Rotation paths and how fast each direction turns (degrees a step)
Each turn is a multiple of 5 degrees from 10 to 175, or 0.
Each row of a path follows its step; steps can be skipped.
Path 1:
step 1: [-10  -1   1  -8   3   7   4 -10   7  -9 -12 -15   2 -10  -7 -18  -1   1
  -6   2   2  15  -3   4   8 -11  -1   1  -1  16 -14   5  10   7   9 -12
  -1 -16  -2 -13  20  17   3  10  -1 -19   7 -18 -10]
step 3: [ -7 -21   6  -3  -1  10  -2 -17   6  -5  -3 -16  -3   5   0  -4 -17  -4
   9   1  -2   0 -11 -10  -7  -2   4 -12   2   5 -11  -5  -9  16 -20 -12
  14 -13  -3  14  -2  10 -15   8  -6 -16  13 -12  -4]
step 4: [  8  -1   9  -2  -2   5  -9  -4  -3 -13   3  -3   9 -10  13  -3  17   1
   5   1  -5  -3 -28  17 -19 -22  12  -1  -5  -7  -4  -3   1  -9   1 -18
   0  -6  -6   1 -20  19 -12  -2   0   3   4  -5   0]
step 5: [  0   7   1  -4   8  -3 -23   4  17 -22 -18   5   5   3  10  -2  -6  -2
   2  11  10   1   5  -7 -15 -13  -8 -13   0   3   0  12 -11   5  -6  -3
  17  -6   3  -8  12  20 -13   5  -2  -1   9 -17  -3]
step 6: [-11   6 -12 -16 -20   8  -8   2   5   9 -13   1   3  -4  17  -5  -1  21
   0   4   5  -6 -12   3 -11  -8   1  -3   3 -10  -7  -3   2  -2  13 -11
   5   7  -2   7  -4  19  -8   2  -2   7  18   7  28]
step 8: [ -2   7   6   8  -8   5 -13 -10  16  24  -3  -8  -4 -18  17  -2  -5  12
   2  19  -7  15 -10  -1  -8 -20   0  -2  -1   2   4   1  -7 -10  -4 -14
 -12   0  -7  -2   3  12  -8 -10   2   9 -12  13   2]
step 9: [  4   4  12   3  -9 -13   1  -6   5   6  -9   7  -4 -12   9  -2   6  15
 -14  16   2  10  25   7  -2 -13  10 -16  -8 -12   2  -6   4  -3  -1   9
  13 -12   8 -15  14  -2 -19   7   8   0   6 -11   3]
step 10: [ -6  -1  -5  -9 -14   9   6 -12  20  17 -20  -4 -26   0   2   2  10   8
  12  17   7  10  -5  -1 -15  -2 -15  -8  -8  -3   1  -5   1   4  -5   3
 -12   0  13  -7  -8  -8   2   4  12  -3  -1   5  13]
step 11: [ -9  -6  21  -1 -17 -27   2  -4   9  11  -8  -1  -3  -2  -6  10   6   6
  -7   3 -12 -12  -6  12  -4   0   6  -1   0 -17  -5 -17  -6  14 -17   0
  -4 -13  18   5  11  -4  -6 -14   6   0   2  -5  -3]
step 12: [  7   9   7  16   2   0   1  -4   8  14 -11  -5 -22  -1  -1  -6   7  -5
  -3  16  10   0 -12  14  -6 -13  -4  -1   8   4  -8  13  -4  16  -1  -3
   2 -26   5   6 -11  -2  10  -5  15  17 -18  -2   0]
step 13: [ -4   1   0  -5  -6 -14  13 -11   0  12   6  19   0  19   7  -3  21   0
  -6   7  -8  -3   6  10  -4 -12   0  -8  14  -5 -15  16  -6   4  -8  -5
   2  -5  23 -14  17   5  -2  -1  -8  14   4  -8   1]
Directions:
[-2 -2 -1  3  5 -4 -3  0  1  0  0 -1  1  4 -6 -2 -1  3 -5  1 -5  0  2  3
  1  3  0 -5  0  3  1 -4 -4  2 -3  0  4 -1  2 -4  5 -1 -1  3 -5 -1  6 -2
 -3] => 175
[ 4  0  4  2  2 -2 -3  6  3  0  3  0 -3  1  3 -3 -2 -1  0  0 -4  6  2  3
 -3 -2 -2  1 -1  0 -4  4  6 -3  5 -1  2  1 -1  2  6  2  3  1  2  4 -2 -5
 -2] => 95
[ 2  2  1  3  8  1  2  2  3 -5 -1  4 -6  1  4  2  2  0  0  1  1  4 -3 -4
  0  6 -3 -3 -2  0  5  4 -3  3  0 -2  3  2  0 -2 -4 -4 -2  0  3  1  0  1
 -1] => 145
[ 2  3  3  5  4 -6 -3 -4 -4  3 -1 -2  2 -2  2  1  1 -5  1  0 -1 -2  0 -1
  5 -6 -1 -7  3  1  3  2  1  1  3 -3 -3 -1 -3 -4 -4  3  0  1 -1  0 -3 -2
 -3] => 90
Path 2:
step 1: [ 13 -12 -14 -12   3 -20  -7 -19  -5   5  10  10   1  30   2   2   9  -7
   6  26   1  -1  -4  -8   0  -5  -6 -10   0   3   5   4   6 -10   2 -19
   4   3  -6  -5  13  14   9  12   6  -2  -3  10   4]
step 2: [ 29 -25  -8  -3  -9 -22  -3  -8  -7  -2   1  -1  12  -7  15  -3   2   8
  -9  -1  -7  -3   2   3 -13  11 -14   3   1  21  -3 -10   0 -11   7   5
  10  -3 -16  14  14  -2   0   0  -1  -1  -9  -1 -12]
step 3: [ 13  -3 -17  -6   4  -2  12   2  18   3  -9 -20  15   3  21  -5  -8  10
   6   4  -7 -12   8   2 -13  -4  -8  21   3   0 -17   8  -7  10  -4   0
   9 -19 -13  -6   1  -5 -21   5   8  -1   5   0   6]
step 4: [-19  -7 -20   5   4   3  -3 -18   2   7   6  -3   8  -1   9   3  -4   8
  -4   4  -7  13   1  -3  -9 -12   5  22 -20   1  -5  -6   2  10 -14  -4
 -10  -1 -11 -27 -12 -12  -6   5 -11 -11  -3   7  -9]
step 6: [  1  -3 -13 -18  -1  10  -8 -18   2 -18  -4   1  -8  -3  13   7   0 -15
  12  22   2   1   0   5  -6  -7  11 -26  13  -4  -2  22  -6  -4  -1  -2
  -5  -3  -4   6   0   4   4   5  -5  -2   5  29   3]
step 7: [  6 -11   7 -28 -16   3   0 -14  -8  -7  -8   4  -2 -15   7   5   2  -6
 -12   6   2  -7  -8  10   8   6   0  -4 -17  19  -3  21   6 -13  -4  14
  11   3  -4   1   1   1  -7  -2 -23   1 -15   1 -13]
step 8: [  3   5   8 -20 -21   5  18  -6  -8  -4 -26   4  -8   2   6  13   2  12
   5   7  -3 -21   9   4  12   0 -10  20  -7   0  -1   0  -6   3  -6  -1
  20 -18   9  -7   0   5 -11  -6  12  -3   7   0  -2]
step 9: [ -8  -4 -13   5  13  -3   5 -13 -25 -10 -13   0  -6 -11  -7   4  -4   6
   7  19  -2   7 -11   6  -4  -1   5  16 -13  -6 -10 -14 -16  -2 -21  -6
  -3  -5   6 -12  -3  12   6 -17  15 -11   0  -3 -10]
step 10: [ -9  -4  18   9   3   5 -13   2 -10 -15  12  -2  10 -23 -11   7 -23  -7
  14   7  -1  21   3   9  -9   6 -14  17  -1  -1   1  -4  -7 -13  -5   9
   4   4  11   2  17   0 -15  -3   3  -6   5   0   5]
step 11: [-17  -8  -6  10  -3  15   5   7  -2 -22   4   6  12   7  -9   9   6 -19
   1  16  20  12  14  -2 -10  -3 -10  -4   9  -4  -2  25  -4   5   7   2
  12 -11   2  -4   6  10  -3   9   0  -8  11   7  14]
step 13: [ 35   6  -1   0 -17  -3  -5  -6   4 -12  -1  12  -2  -1   4  11  -5  22
  -5  -2  -5  -3   8 -14  11  11  17  15   8  -9   7   1  -1   5   2  -2
  22  -4  13   1  12   7   1   2   2  -6   1  -4  16]
Directions:
[ 3  3 -3  5 -1 -1  0  1  7 -2  4  2  4 -1  1 -2  5 -2  2 -1 -6  1  4 -5
 -6  1  3  2 -2  2  3  2 -3  6 -4  3  2  1  0  1 -1 -1  0  1 -1 -1 -2  1
  1] => 40
[ 3 -1 -1  0  1  4 -3  6 -2 -2 -2 -3  6  3 -3  1 -2  0  2  1 -1 -3 -1  4
 -5 -5 -1  5 -1  8  5 -4  1  0  2 -4 -2 -1  2 -1 -4  3  1 -3 -1  2 -1  1
  0] => 55
[-1  0  4 -3  0  2 -1  0  0  2  4 -1  2  3 -3 -5  2 -1 -2  0  3 -3  8  3
  2 -2 -1  2 -1 -2  0  3 -3 -4 -2  4 -2 -3  0 -6 -3  1 -3  4 -4 -1 -6 -2
  4] => 100
[ 7  2  2 -1  1 -3  1  4 -4 -3  6  1 -1 -1  0  1  0 -3 -3 -4 -3  0  2  5
  3 -2 -3  2  0 -2  1 -3  2  2  2  4  1  4 -1 -2  2 -5 -4 -6 -3 -1  3  3
 -2] => 140
[ 6 -4 -3  2  3  1 -4 -1 -2 -3  4 -1 -1 -5  3 -2  0  3  3  0  0 -1 -2  3
 -2 -1  4 -1  7 -2 -1  0 -7 -7  0  3  0  0  3  5 -2 -2 -1  2  2  2 -1  0
  1] => 95
[ 1  5  3 -3 -4 -1  0  5  2 -1  2 -1  2  3 -2  9 -4  2  4 -1 -4 -1  0  1
  0  0 -1 -3  2  2 -3  0  0 -2 -5  1 -2  1  0  1  3 -3 -4  5  4  1 -4 -6
 -2] => 145
[ 2  2  6  0  4  3 -2  0  5  1  1  3  0 -6  1  3 -2 -2 -4 -2  1 -1 -4 -4
 -1 -3 -2 -1 -2  0  3 -6  0 -5  0  2  6 -5 -6  1 -1  1  0  0  1 -3 -3 -1
 -1] => 140
Path 3:
step 0: [ -5  -3 -26   1   5  10  -4   5  -5  -7  23 -18  -7  13   9  -9  -3   1
   6  -5  19   7  13 -15   0   8  -8   2   6   5  -9  10   3  -1 -11   9
   5   3  -9  -3  -5  20  -8   0 -14   4   5  -5   1]
step 1: [-17   2 -11   5   1 -12  11  15   8  -5  -7 -11  15  -7 -11  -5  10 -13
   3   6 -14   0 -19 -11  -9  -2   1  -1 -11 -15  -7  -3 -12   0  -2  -5
 -21 -14  -5  -5  11   1   2 -13   0  -8  -5  10  13]
step 2: [ -2  -7  10  -4  -5 -16  -7 -16  11   3  -3   4 -13  16  -2   2   0  -7
 -11  -4   5  -5  -2  -9  18   0  -9 -15  -5 -12   4  -8   3  17   1   8
   7  15 -16  -6   6 -10  -4  -3   0 -16   7 -21 -10]
step 3: [ -2   4 -13   1   3  12   0  16  12   4  16 -10   0  -7  20   1   0  -1
   4   8  -1  -8   9  -2   1  21  17   8 -15   9  15  11  10   7 -17  12
   9  -2 -16   2  -3   7   6   9 -10  -5  -5   5  -3]
step 4: [ -6  -3  -6  10   1 -12   5 -11  -2  14  -7   0  15 -15   3  -4  15  -5
  18   6  -8  -3  10 -18  -4 -13   1  -1 -11  -9  -7  -9 -17  -8   2 -18
  -7  -6  -4 -20   1  18   2   0  -3   3   9  -8  -3]
step 5: [-16   2  -4  -4   7 -13 -24  -2   9  -9   6 -11 -12  20  10  -4  -6   2
   5   4  29   0   1   9  11   5  -6 -15  -4 -10 -14   0   1  -8   1  -3
  -8   7  -7   3   1  -6  -9 -13   0  -7  -1  -6  -9]
step 9: [ -5   2   2  14 -16   0 -14  -2  15   0   6  18  10 -10  13  -5  -1 -19
  -3   3  -1  -2  -1   5   4  -1 -10   4 -10 -10  -3 -17  -5   8   2  -6
   2   0   0 -25   6  16  -1  -8   3  17  10  16  11]
step 10: [-19 -12   4  -2  -1   4 -20  -4 -13   1   2   2 -18  -1   6   5   5  -2
   8 -19  -2   3   3  15   5   0  11  -1 -11   7  -2   4  -6 -10  -2   1
  -8   9 -10   3  18   3 -10  -4  16 -20 -16 -11 -14]
step 11: [-12   1   4  20  15   7  21   5  13   7   1 -16   0  -1  -4   7   4  -2
  -2  10  10  -4  11   6  -8   7  -1   5  23   8  12  -5  -7   3  -7 -10
  13   1 -18  10  12   5  -5  -9  -6  13   4  -7   5]
step 12: [ 15  -7  -2  20   9 -15 -20   4  -5  -5  11   1  13 -11   1   4   3 -17
   1 -19   2   9  -5  -7   9   2 -10   8   3 -10  -8 -16   7  11 -18  -4
 -13  -3   5  -9 -11  12   1  -7  -1   3  -4   2   6]
step 13: [-14  -3 -20  -5  -5   2  -1 -10  -7   0   1  -4 -15  15   1  -2  10   3
  14  -6  -5  -1 -18   2  11  11   4 -11  -2   4   1  -7 -13   1  -3  20
   9   4  -1   2  20  -1  11 -14  22   1 -11   0   5]
Directions:
[-4 -5  2  0  0  5 -2 -2  0  2  2 -1  3 -1 -1  0 -4 -1 -2  4  5  2 -1 -2
  0 -5 -2  0  4  0 -5  4  3 -4 -3 -6  0 -5 -1  5  1  4  0 -2  3  0 -4 -2
 -1] => 65
[ 4 -1  0 -2 -3  4 -3 -2 -1  0  0  0  5  1  2 -1  1 -3 -2 -4  1 -1  1 -2
 -4  5  3 -2 -4  1 -1  3 -1  3 -1 -2  4  3  3  0 -2  5 -4  0 -2  0 -6  0
  9] => 120
[ 1 -1 -1  1  2  0 -2  6 -5  1 -3  3  4  2 -1  3 -1  3 -2  5 -2  2  3  0
  0 -2 -1  2 -3  3 -8  0  0  2  3  3  2  6 -4  3 -3 -4  2  1  3  1  2 -2
  5] => 0
[ 4 -3 -2  0  9  1  0  0 -2  3 -1 -3 -1 -4 -2  0  6  2  1  0  5 -3  6 -2
 -1 -2  2  1  0  2  4  1  3  2 -4  0  1 -4  3 -2 -4  2  2  2  2  2  4 -1
  2] => 90
[-1 -2  1 -1  5  3  5 -5  4  2  0  0 -4  0  0  0 -3  2  0 -1 -2  6 -3  1
  1  0  6 -1 -3 -3 -4 -6  2 -3 -1  1 -4  2  1 -1 -3  1 -2  3  4 -1  1 -4
  4] => 130
Path 4:
step 0: [ -7  -4   5   7 -12  -7  -7  -4  20  -6  -2   6  -5  -6 -12  12   2   3
   3   4  26  -4   3  -6 -18 -12 -17 -17  -3   8   3 -13   0   2  -2  11
   2 -23 -11  -3  -5 -10   2  -7  -8 -13 -17 -18  -4]
step 1: [-15   3   9  -5  -5 -18  -8   6   4   5 -13 -14 -19  -9 -13  10  17  21
  -1   2  10 -11  10  11   0   2 -11  -2   2  -5   7  -3  -9   0 -23  -1
   8   1  10  -2   1 -12  21   5  -6   4  -4 -17   3]
step 2: [ -3   6 -18   6 -15  -6 -11 -16   5   1 -13  -3  -5  -6 -23  -7  -3  21
 -11  -3  -2   9  -4   5   6   4  -6   4  -3   1  -8 -10  -7   0 -12 -20
   5   3   2 -11  -6 -16  15 -17 -17  -2  -3  15   8]
step 5: [-12   2   2   6  -9   1  -1  -6  14  -2  -1   1  -4 -19 -21   1   4  -2
  21  -5  15 -16  22   7 -10  -8  -5  -9  -8   9  -1  -3  -7 -12 -11 -13
  -2  -7   4  -1  -8 -24   1 -14 -13  -6 -10  -9   0]
step 6: [ -8  -2  13  -8 -16  -4 -11  -3  11  -3  -8 -10  -9 -15  -3  13  10  14
   2   8   5 -12  -8   4   3   9 -15 -10   7  -6 -16  10  -8   5 -25 -17
  -5   2   4  -4   8  -5  19  -5 -14  -4 -14  11  -7]
step 8: [ -4   6   5   1 -10  11   1  -1  -7   0 -11   6   7   3 -21 -11  -1  16
  14   3  18  11   5 -12 -13  -2 -11   5   3 -11  -2 -17   3   1 -23 -15
   2   0  -6  20   1  -2 -10 -12   6 -12 -15 -14  12]
step 9: [ 10   0  13   1   6  -2  -6 -10  21 -10  -2   0 -12  -5 -20  -8   7   6
   9   5  17   4   2   5 -21  -1 -18   2  -7  -3 -20   1 -18  -1  -6   2
  17  -8  -7  -9   2   3   5  -7   1  -7 -19 -18 -10]
step 10: [ -3  -7  -7  -6  -7 -26  -2  -3   8  -2  -3  -7  -4 -15 -17  21   5  11
   8  -9  20 -15  11   3 -15   7   4 -10  -9   1   7   7   1  -6 -16 -12
  11 -19  -7  -6   1  -6  14 -10  -9   9  -6  -4   1]
step 11: [ -7   1  -2 -10 -16 -13  -3 -12  -7   5 -13   0  -7  -5   4   1   2  32
   4   1  -6  -2   5   5   4   0 -18   1   4   3 -21  -3   7   0 -29 -19
   6   2 -10   3   5 -12  10  -1 -18   0   3   1  11]
step 12: [  2   2  -5  10  -2  -1  -8 -15  14  -5  -6  20   0  11 -22   2   9   6
  -4  -6   9   7  -2  -5   7   1 -25   5  12   0 -15 -17  13  13  -8 -12
  11 -13   4   7   6   0   5 -24  -4 -15   2   9   3]
step 13: [-16  -4  19  -3  -2  -4  -4   5  14   1 -15  -7  12  18 -20  -5  -3  15
   7   3  21   0   9  -9 -22   5  -9 -14   8   0  -2 -17   5   7  -4  -2
   9 -17   5   8  -2  -5   4  -3  10  -3 -17  -8   0]
Directions:
[ 0  1  1 -2  4  2 -5 -3  0  4 -4  0  6  2  1 -1  2  0  3 -1  0  2  1 -3
  1  2  1 -1 -5  1  3  0 -8  0  1  2  6  2 -3  3 -4  5 -3 -3 -1  2 -4  2
  0] => 70
[ 1 -2  0 -5 -2  9 -1 -2 -5  2 -1 -6 -1  2  3 -2  4  3 -1 -3 -1 -4 -3  1
 -2  0 -2 -4  4 -4 -2 -3  0 -3 -1  3 -3 -4 -2  1  1 -2 -2  0 -2  2  0 -4
 -1] => 140
[-3 -3  1  1  1  5 -2  3 -1 -2 -1  4 -1  1 -2  0  1 -5  1 -2  4  3 -2  3
  7  3  0  2 -2 -2 -6 -2 -1 -5  4 -3 -1  1 -6 -3  3 -1  2  2 -5 -5 -4  1
  1] => 115
[-1 -3  3  4  3 -3  0  2 -4  3  0 -5  1  4 -7 -2 -4 -2 -2 -6  1 -6  3  0
  0  6  3  2  5  2  0  1 -2  1  1 -1  0 -1 -2 -2 -2  1  2 -1  0  2  3 -2
  6] => 125
